128 stands for zero in the data rows.
Here are some numbered points:
[108 85 116 114 134 102 112 140 135 106 133 117 115 86 125 87 120 104 129
 71 140 104 111 88 142] 0
[132 150 150 142 125 130 136 128 125 116 126 156 119 121 127 113 143 143 121
 141 118 128 147 156 125] 1
[132 125 147 141 138 136 101 136 121 105 121 119 96 97 118 109 136 101 151
 104 148 142 114 107 136] 2
[118 106 107 153 140 121 122 152 120 74 164 114 132 90 146 112 152 149 116
 82 130 87 92 126 115] 3
[149 120 129 117 136 141 115 128 141 132 140 137 143 137 97 143 128 131 133
 145 137 135 113 127 121] 4
[127 90 114 80 110 149 96 127 154 179 108 130 92 122 113 134 86 94 149
 151 158 175 163 130 134] 5
[108 110 78 147 123 89 83 148 127 135 153 106 96 114 130 95 125 125 163
 93 147 125 130 125 150] 6
[186 108 166 105 130 155 91 135 163 100 118 175 75 93 125 134 133 137 127
 114 160 121 137 150 133] 7
[112 147 108 150 133 150 148 108 107 129 130 118 108 154 138 125 134 132 131
 134 118 128 121 125 138] 8
[117 85 107 105 119 139 103 134 147 85 133 95 99 107 126 141 79 75 124
 107 154 117 108 77 113] 9
[112 136 109 113 115 66 105 109 82 150 125 112 109 120 129 100 95 104 102
 119 93 109 124 118 121] 10
[155 112 137 161 137 98 144 134 114 113 123 130 135 90 119 92 149 158 144
 98 121 122 154 154 129] 11
[96 97 120 140 131 125 94 82 92 126 117 134 123 143 130 110 163 146 60
 152 78 168 148 164 144] 12
[117 142 122 113 154 114 121 120 119 77 127 110 147 81 127 85 112 112 115
 79 114 131 119 98 125] 13
[158 142 146 141 147 145 137 125 126 133 138 145 155 162 141 145 139 158 132
 162 127 131 148 158 147] 14
[137 143 135 155 108 122 146 165 152 82 122 148 138 123 129 109 136 145 152
 88 155 75 100 129 113] 15
[118 88 98 111 114 97 82 138 109 141 115 118 87 106 114 98 99 104 129
 115 139 157 159 93 146] 16
[115 131 136 141 139 66 149 130 76 139 110 120 160 95 129 81 122 132 78
 122 81 152 158 106 154] 17
[139 161 122 137 149 125 145 122 119 143 131 134 136 106 159 126 134 118 141
 137 123 136 152 111 166] 18
[147 129 124 136 123 89 87 123 91 166 127 108 95 130 141 115 121 124 96
 144 99 136 127 99 115] 19
[83 112 98 94 132 84 120 91 88 142 111 132 131 118 131 118 141 131 107
 127 84 133 158 143 124] 20
[127 93 143 117 116 153 105 103 155 142 121 168 115 152 110 139 151 143 149
 141 140 148 110 177 104] 21
New points follow, each followed by the numbers of its five nearest points above by angle, nearest first.
[121 109 101 160 128 137 97 156 109 152 127 129 117 152 125 154 139 150 122
 151 129 153 158 132 154] --> 12 14 16 5 19
[80 124 114 135 113 118 170 125 123 101 123 113 201 133 126 121 172 151 120
 132 119 107 107 158 100] --> 3 15 20 11 12
[77 148 120 128 71 151 187 121 161 140 119 86 185 133 99 134 118 106 137
 143 131 105 85 113 75] --> 15 9 8 4 13
[121 151 144 146 105 159 151 139 148 121 118 139 139 143 113 142 147 143 169
 130 151 120 122 137 124] --> 15 21 14 1 4
[160 153 182 146 112 137 115 133 136 164 122 129 118 147 112 154 141 118 122
 164 135 156 146 132 110] --> 14 4 1 21 5
[106 141 139 149 175 154 136 124 164 104 143 153 163 121 158 156 177 173 146
 120 150 112 124 169 153] --> 14 1 15 3 21
[110 134 93 121 109 69 137 117 88 146 122 94 135 117 112 103 120 128 117
 136 91 117 131 121 113] --> 10 20 17 19 16
[154 132 147 129 157 134 161 138 93 129 101 113 110 168 130 147 112 99 146
 143 99 138 165 133 129] --> 14 8 18 19 17
[152 174 138 110 112 122 148 132 116 91 123 163 121 106 140 94 125 152 117
 112 125 110 126 136 122] --> 1 15 13 11 7
[142 168 146 88 157 141 154 103 122 114 115 130 146 121 131 112 70 75 115
 123 123 149 135 79 146] --> 13 18 9 17 10
[133 156 148 135 128 146 143 158 146 83 114 130 136 112 111 123 153 127 143
 113 146 119 105 128 111] --> 15 2 3 7 13
[89 110 100 136 99 147 130 129 139 140 114 124 115 120 105 155 144 134 137
 145 137 107 105 144 94] --> 21 4 9 5 15
[130 62 124 79 115 164 99 113 164 138 121 133 133 117 120 97 90 112 118
 115 139 147 152 125 114] --> 5 16 9 7 0
[169 113 161 123 86 152 128 135 160 141 126 163 145 144 111 122 137 163 124
 113 139 122 104 178 89] --> 21 7 4 15 1
